Each named turn below is shown by a few rows before and after it. Which turns, in which order, take the first row of each later pair to the second? The first pair is answered.
turn J:
[ 1.72 -2.64  2.57 -1.64  1.77 -0.07 -3.39 -0.78] -> [ 1.40 -2.96 -0.86 -1.02  1.67 -3.82 -0.93 -2.37]
[ 0.88 -1.62 -0.06  1.11  0.87  0.18 -3.00 -1.80] -> [ 0.88 -1.81 -0.80  1.14  0.98 -0.73 -2.10 -2.44]
[-0.96 -1.09 -2.82  1.40  0.16 -2.14 -0.68 -0.76] -> [-1.09 -0.66 -2.14  1.93 -0.63  0.64 -2.23  1.03]
[ 1.18 -0.22  0.19  0.88 -0.31 -1.77  0.60 -0.62] -> [ 0.83  0.05 -0.61  1.85 -1.14 -0.96  0.29  0.39]
turn S:
[ 0.85 -1.66 -0.53 -0.47  0.47 -3.49 -0.57 -2.58] -> [ 0.47 -2.17 -1.40  1.02 -0.73 -1.26 -3.27 -0.77]
[ 1.13 -3.76 -1.50  0.64  0.31 -1.02 -2.64 -0.70] -> [-0.32 -1.64 -3.74  2.43 -1.62  0.05 -0.75  0.99]
[ 0.77 -0.35  0.05 -0.26  0.55 -0.63  0.83 -0.51] -> [ 0.98 -0.93  0.17  0.15  0.39  0.05 -0.48 -0.01]
turn E:
[ 0.27 -0.83 -1.53 -0.25  1.24 -3.76  2.47 -2.27] -> [-0.74  1.75 -0.82 -0.15  0.11 -1.43  4.77 -0.87]
[ 0.09 -0.03  0.10 -0.47  0.01 -1.38  2.08 -1.89] -> [-0.26  0.74  0.86 -0.58 -0.40 -0.15  2.58 -1.35]
[-0.95  2.56 -1.82  0.30 -1.28  4.31 -1.38  0.10] -> [-0.01  1.05 -1.08 -0.18 -0.66  4.07 -3.86 -0.26]
turn V:
[ 1.61 -3.88  0.16 -1.22  2.30 -3.02 -2.52 -1.89] -> [ 0.98 -0.99  4.91 -2.28  1.66  2.23 -2.07  0.52]
[-0.45 -1.31 -1.89  1.04  0.12  0.68  0.60  2.69] -> [ 0.16 -2.70 -1.38  0.45  0.73 -0.68 -0.35  1.71]
[-1.28  1.78  1.80 -1.77  0.66  2.86  1.61  0.81] -> [-2.01  1.85 -2.37  0.23 -0.29  0.94  2.96  0.54]
Now pairs of rows:
Between the rows of a pair lie two turns.
[-2.30  1.28  4.44 -1.23 -0.69  4.80  1.83  0.83] -> [-1.99 -2.65 -4.27  1.38 -0.61 -3.56  2.34 -2.10] : V V
[-1.34  2.71 -0.31  1.50 -1.63  2.71  2.66  2.16] -> [-0.67  0.42 -1.83  2.91 -2.06  2.81 -0.91  2.83] : V J
[ 0.67 -1.07  0.89 -0.45  0.67 -1.12 -1.48 -0.99] -> [ 0.40 -1.26 -0.90  0.56  0.13 -1.19 -1.82 -0.44] : E S
[ 0.52 -0.29 -0.31  0.73  0.65  3.83 -3.05  2.42] -> [ 0.27 -0.63 -2.89  1.96 -0.18  2.16 -2.56  2.29] : V E
[ 0.69 -3.54 -1.63  0.98  1.13 -5.12 -1.84 -2.07] -> [-0.51 -0.55  1.09  2.45 -1.62  3.16 -4.35  3.23] : V S
[-0.66 -0.43 -0.86  0.06 -0.96 -2.04  0.34 -1.11] -> [-1.39  0.54 -0.76  0.73 -2.12  0.36 -0.31  0.76] : J E
[ 1.63 -3.56 -5.45  1.78  1.42 -4.81 -2.73 -1.95] -> [-1.97  5.05 -3.73  2.24 -1.92  1.07  5.11  2.29] : E E
[-1.58  0.97 -3.23  4.19 -3.12 -0.54  2.91  0.45] -> [ 0.62 -3.77 -2.60  3.24 -0.84 -3.41 -1.67 -2.00] : V S
[-0.52 -0.16 -0.01  1.90 -1.16  1.93  1.33  0.70] -> [-0.40  0.17  0.39  1.16 -0.50  0.83  2.79 -0.17] : S J
[-0.61  1.38  0.01  1.74 -2.24  1.32 -2.10  1.25] -> [-0.56  2.09  1.42  1.14 -1.99  1.99 -1.46  1.27] : J S
[-0.89  2.66  4.00  1.03 -0.94  6.44 -0.55  2.30] -> [-0.82  2.15  3.00  1.89 -1.22  6.68 -1.70  2.66] : V J
[ 0.38  0.90  4.75  0.17  0.14  3.34 -0.68  3.37] -> [-0.10  2.15  1.72 -0.23  1.08 -2.34  5.87  0.32] : V S
[ 0.21 -0.89  1.40 -2.75  1.29 -1.20  0.83 -1.13] -> [-0.14 -0.23  2.59 -2.42  0.50  1.71 -0.79  0.45] : V S
[ 0.03  0.15  1.58  0.12 -0.41  2.56 -2.21  1.38] -> [-1.00  2.11 -0.68  0.07 -0.48 -0.29  3.15 -0.02] : V S
[-0.52  2.49  0.59 -1.82 -1.63 -0.95  3.37 -0.16] -> [ 0.56  0.52  0.62 -2.68 -0.09 -3.12  2.11 -1.74] : V V
[-0.03 -1.00 -1.96  1.99 -0.79  1.75 -2.72  1.86] -> [-1.07  0.96 -3.54  2.05 -1.06 -0.25  1.54  1.19] : V S
[-2.03  1.72  1.17  2.78 -1.77  4.63 -1.35  3.88] -> [ 1.23 -2.68  4.98 -1.06  2.70 -0.15 -3.89 -1.12] : E J
[ 1.75 -3.04 -0.68  0.37  0.43 -1.73 -0.74 -0.56] -> [ 1.82 -3.08  0.28  0.65  0.12  0.06 -2.11  0.46] : S V
[-0.35 -2.78 -1.38  0.25  1.86 -1.16 -1.06 -1.16] -> [-0.64 -2.29 -1.74  0.16  1.78 -1.65 -0.01 -1.35] : E S
[-0.27  1.79 -0.63  0.61 -2.29 -3.87  5.76 -2.04] -> [-0.98  1.12 -3.44  2.92 -3.72 -3.29  3.83 -0.47] : V J
[ 0.55  1.39 -2.78  3.49 -2.64  3.51 -1.70  2.97] -> [ 3.18 -1.33  3.37 -0.45  0.93  3.25 -4.65  0.34] : E J
[-0.58 -1.71  1.47  0.02 -0.26  2.74 -2.67  0.35] -> [-0.59 -2.66 -2.58  0.85  0.00 -1.46 -0.71 -1.35] : E E
[ 1.00  1.69  4.28 -3.19  1.66  0.65 -0.18 -1.35] -> [-0.51  4.17  2.88 -2.07  0.16  1.50  2.42 -0.22] : V J
[ 0.88 -1.11  4.60 -3.32  1.38  0.10 -1.63 -1.11] -> [-0.88  2.36  4.34 -2.62 -0.42  2.29  1.84  0.52] : V S
[-0.20 -1.27 -0.34 -0.34  1.86 -0.46  3.58 -0.31] -> [-0.45 -0.72 -0.55 -0.13  1.46  0.05  4.00  0.22] : E V
[ 0.34 -1.80 -1.36  0.45 -0.33 -1.53  0.16 -0.18] -> [-0.05 -0.98 -1.46  1.25 -1.23  0.04  0.14  1.18] : J E
[ 1.02 -0.38 -0.44  1.38  2.18 -1.24 -1.37 -1.61] -> [ 0.30  0.65 -2.23  2.85  0.74 -0.25 -0.79 -0.42] : S E
[-0.81  0.55 -0.91 -0.76 -1.42 -1.57  2.11 -1.18] -> [-0.16  0.25  2.64 -2.08 -0.44  0.63 -0.23 -0.60] : S V
[ 0.00  3.14  1.97 -0.09 -0.89  1.90  3.02  0.40] -> [-0.63  3.15  0.74  0.66 -1.39  2.25  2.62  0.92] : V E
[ 1.80 -1.09  5.82 -3.21  1.41  4.42 -2.09  0.22] -> [ 2.41 -4.80  1.22 -0.80  0.97  2.13 -5.98  0.02] : J S
[-0.02  1.30 -0.63  0.54 -0.54 -1.99  4.26 -0.66] -> [ 0.62  1.07  3.95 -0.68 -0.18  2.35  0.93  1.02] : E E
[-2.42  1.32  2.26  0.65 -0.31  0.60 -0.52  1.50] -> [-2.44  1.10  1.77  0.92 -0.54  0.77 -1.14  1.68] : V J
[-0.09 -2.31 -3.98  2.14 -2.01 -0.88 -2.52 -0.18] -> [ 0.75 -1.37  2.67 -0.31 -0.62  3.19 -4.08  0.36] : V V
[ 1.06 -0.79  5.24 -3.27  1.23  2.35 -2.08 -0.56] -> [-0.10  2.20  5.09 -3.28  0.43  2.75  1.75 -0.04] : V J
[-0.83 -0.43  1.72 -2.03  2.55  1.11 -1.89 -0.74] -> [-1.38  1.24  2.03 -2.50  2.26  1.06  0.44 -0.84] : V J
[ 0.02 -0.04  1.13 -1.79  1.11 -0.89  1.85 -1.51] -> [ 0.62 -2.20 -0.75 -0.71  0.84 -1.39 -1.22 -1.25] : S E
[-0.39  0.74 -0.90 -0.21  3.81 -0.88  0.84 -1.68] -> [-0.12 -0.51 -1.87  0.79  3.42 -0.67 -1.39 -1.32] : S J
[ 1.77  0.00  1.16 -0.63  0.56 -3.47 -0.52 -2.80] -> [-0.36  3.05 -1.46  1.62 -2.26 -1.43  1.97 -0.30] : J E
[-0.83 -0.02  1.34 -0.71 -0.50  2.64 -0.30  1.15] -> [-0.40 -0.50  2.00 -1.23  0.12  2.28 -0.84  0.57] : S E
[-0.40 -0.19 -0.97 -0.02 -1.29  1.04 -1.41  1.56] -> [-0.34 -0.56 -2.00  0.39 -1.44 -0.03 -0.84  0.97] : V E
[ 1.53 -1.22  0.86 -1.85  1.53 -0.78 -0.25 -2.57] -> [ 0.66  0.56  1.92 -1.08 -0.19  3.30 -0.76  0.12] : V S
[-0.09  0.08 -0.74  1.53 -1.18  1.46 -0.81  1.19] -> [ 0.72 -0.99 -0.03  0.95 -0.31  1.09 -2.17  0.44] : V J
[-2.34  0.27 -2.13  4.31 -3.47  3.10  2.74  2.53] -> [-2.36  1.56 -0.87  2.73 -2.28  1.16  6.28  0.77] : S J
[ 0.24 -0.85  1.35 -3.30  2.24 -5.65  4.05 -2.93] -> [ 0.44  0.21  5.46 -4.81  2.67 -2.14  2.82 -1.63] : V E
[ 0.64 -0.30  2.89 -0.53  0.22  2.39 -1.78  0.92] -> [ 0.72 -1.60  1.23  0.43  0.13  1.55 -3.34  0.89] : J S
[ 0.89 -2.10 -3.91  0.80  0.57 -1.97  1.49 -0.52] -> [-0.24  1.77 -0.42  0.56 -0.77  2.94  3.30  2.20] : E E
[ 1.02 -1.39 -0.40  0.00 -0.09 -0.96 -1.25 -0.98] -> [-0.19  0.79 -1.21  0.26 -1.12 -0.47  1.57 -0.36] : E E
[ 0.16  0.57 -3.90  3.95 -1.37  0.43  1.83 -0.65] -> [ 0.58 -0.60 -3.41  4.37 -1.48  1.52 -0.74  0.06] : J V
[-0.06 -0.79  2.78 -0.58  1.76 -0.44 -0.07 -1.19] -> [ 0.02 -2.26  0.50  0.49  1.48 -1.44 -1.69 -1.18] : J S
[ 1.37 -2.34  1.02 -1.21  1.19  0.99 -3.38 -0.56] -> [ 0.49 -0.86 -2.67 -0.81  0.95 -2.88  1.60 -2.19] : J E
[-0.03  3.50 -3.60  0.15 -0.74 -1.78  1.02 -0.85] -> [ 1.73  2.53  1.88 -2.98  1.69 -0.88 -0.79 -2.17] : S V
[ 0.02 -0.04 -0.56  2.07  0.58  1.19  0.96  0.81] -> [ 0.71 -0.67  1.56  0.87  1.64  1.33  0.07  0.17] : E J
[ 2.97 -2.90 -2.43 -2.04  1.00 -2.99 -0.64 -0.98] -> [ 1.21  1.77  1.76 -2.43 -1.03  4.00  1.04  2.79] : V V
[ 0.72 -0.96 -0.66 -0.35 -0.09 -3.00  0.55 -1.05] -> [ 1.07 -1.12  0.71 -1.15  0.50 -2.37 -0.40 -1.07] : E S
[ 2.18 -2.69 -1.33 -0.12  3.41 -4.04  0.47 -1.03] -> [ 0.37  2.55  3.20 -0.31  1.42  3.37  2.27  3.26] : V V
[ 1.16 -2.54 -1.46  0.25  0.01 -1.78 -2.95 -1.98] -> [-0.76  0.13 -2.98  2.16 -2.56  1.01 -1.69  0.66] : E J
[-2.18  2.54  0.06  0.43 -1.92  1.01  1.67  1.94] -> [-0.37  0.34  4.11 -2.45  0.53  0.08 -0.36 -0.29] : E J
[-1.12  2.77  1.92 -2.45  0.75 -1.77  3.89 -1.01] -> [-0.02 -0.82 -0.54 -1.77  1.48 -4.95  1.00 -2.51] : S J
[-0.07  1.36 -1.92  1.05 -0.47 -0.06  2.84  0.39] -> [ 0.00 -0.01 -3.21  1.80 -0.59 -0.52  1.00  0.45] : J V
[ 0.53  0.42  2.52 -0.89  0.90 -0.11  0.41 -0.86] -> [ 0.19  0.05 -0.67  0.31  0.47 -2.24  1.53 -1.20] : E J
[ 0.44 -1.45 -1.77  0.31 -0.32 -3.55 -0.09 -2.46] -> [ 0.09 -0.99  0.63  0.93 -1.54  1.85 -4.04  0.90] : V S
[ 0.47 -0.40  1.55  0.13  1.24  4.64 -4.46  2.77] -> [ 1.96 -3.62 -0.99 -0.47  3.33 -1.45 -4.64 -0.99] : E J
[-0.35  1.33  1.32 -0.65  0.07 -2.87  3.36 -0.30] -> [-1.20  2.36  0.97  1.05 -1.80  1.31  1.17  2.72] : J J
[-2.49  1.43 -1.61  3.41 -2.01  3.21 -1.13  3.12] -> [-1.29  0.86 -1.57  0.31  1.47 -4.29  4.05 -2.46] : S V
[-2.58  0.12 -3.83  0.71 -1.33 -2.04  0.63  0.24] -> [-2.57  1.90  1.37 -0.70 -1.35  3.17 -0.68  2.11] : E J
[ 2.23 -4.26  0.07  2.94  0.92  0.89 -6.72  2.74] -> [-1.79  3.60 -1.93  4.38 -2.20  2.78  3.27  5.09] : V S
[-1.60  3.61  2.23 -0.14 -1.31  3.13  1.97  1.63] -> [-1.78  2.58  0.09  1.51 -2.61  3.59 -0.26  2.67] : V J
[-0.80  1.04  1.30 -0.86  0.21 -0.39  2.61 -1.54] -> [ 0.08  0.03  2.95 -1.59  0.85  0.68  0.21 -1.35] : E E
[-0.32  0.62  3.83 -2.83  2.04 -1.49  2.00 -1.93] -> [ 0.01 -0.15  4.96 -2.63  1.81  0.52 -0.67 -0.81] : V S
[-0.16  0.60  1.71 -0.93 -0.03 -0.64  0.55  0.13] -> [-0.44  0.74  1.82 -0.55 -0.48  0.07 -0.05  0.68] : V E
[ 1.37  0.97  2.57 -3.91  2.60 -3.89  3.75 -2.90] -> [-1.57  5.20 -0.20 -0.42 -1.68  1.23  5.76  1.96] : J E
[ 0.08  0.68  3.32  0.33 -0.31  3.15 -0.01  1.71] -> [-1.10  1.36 -1.66  2.29 -1.51  0.02  3.10  1.23] : S V
[-0.70  1.28  4.17 -1.97  0.07 -0.83  0.28  0.78] -> [-0.10  0.04  3.17 -2.12  0.95 -3.03 -0.12 -0.62] : S J
[-1.60 -3.12 -0.63  1.44 -1.12  0.28 -4.79  1.29] -> [-3.84  1.17 -2.06  2.12 -2.81  0.93  1.09  2.24] : V S
[-0.58  0.43 -2.01  0.70 -0.59 -2.04  0.06 -0.95] -> [-0.19  0.52  1.09  0.17 -0.76  1.34 -2.42  0.48] : J J
[-0.02 -0.92 -0.51 -0.43  0.21 -2.99 -2.58 -2.17] -> [-1.53  1.53 -2.67  1.61 -2.36 -0.57 -1.16  0.36] : E J
[ 0.70 -0.09  0.60  0.71 -0.42  2.69 -3.09  1.57] -> [-0.62  2.56 -1.89  0.88 -0.73 -0.11  3.27  0.41] : V S
[ 2.03 -2.07  4.25 -0.88 -1.23  1.70 -2.95  0.43] -> [ 1.91 -0.60  5.36 -1.51 -0.99  1.96 -0.87  0.27] : S J
[ 0.44  1.78  7.53 -2.96  2.61 -0.33  3.78 -2.87] -> [-1.39  4.61  6.00 -0.94 -0.01  3.06  5.28  0.39] : E V
[ 1.88 -2.95 -0.73  2.93 -0.53  1.53 -7.16  1.70] -> [-0.22  0.28 -3.54  5.08 -2.87  2.70 -3.39  3.71] : J S
[-0.80  2.10  0.09 -0.75  0.12 -1.23  3.28 -0.09] -> [-1.26  1.98 -0.94  0.28 -0.59 -0.87  3.08  0.59] : E V
[-0.49  0.90 -1.43 -0.34 -0.03 -0.96  2.78 -0.91] -> [ 0.45 -0.03  1.75 -2.09  1.26 -0.51  1.37 -1.55] : V V
[-0.96  1.22 -3.98  3.17 -2.04 -0.07  0.60  0.54] -> [ 1.89 -1.97  2.52 -0.78  1.71 -0.24 -3.52 -1.91] : V V
[-1.26  0.58 -4.03  2.23 -0.56 -2.98  2.30 -1.25] -> [-0.36  0.22 -1.68  0.38  1.12 -4.23  3.04 -2.97] : V E
[ 0.55 -2.93  1.17 -0.36 -0.18  1.03 -4.14  0.18] -> [ 0.19 -0.67  3.83 -1.59  0.04  2.72 -2.09  0.26] : J V
[-2.60 -0.71  1.10  1.32  2.42 -0.48 -1.05 -2.05] -> [-2.67 -1.02  0.25  1.87  2.28 -0.25 -1.54 -1.77] : E S
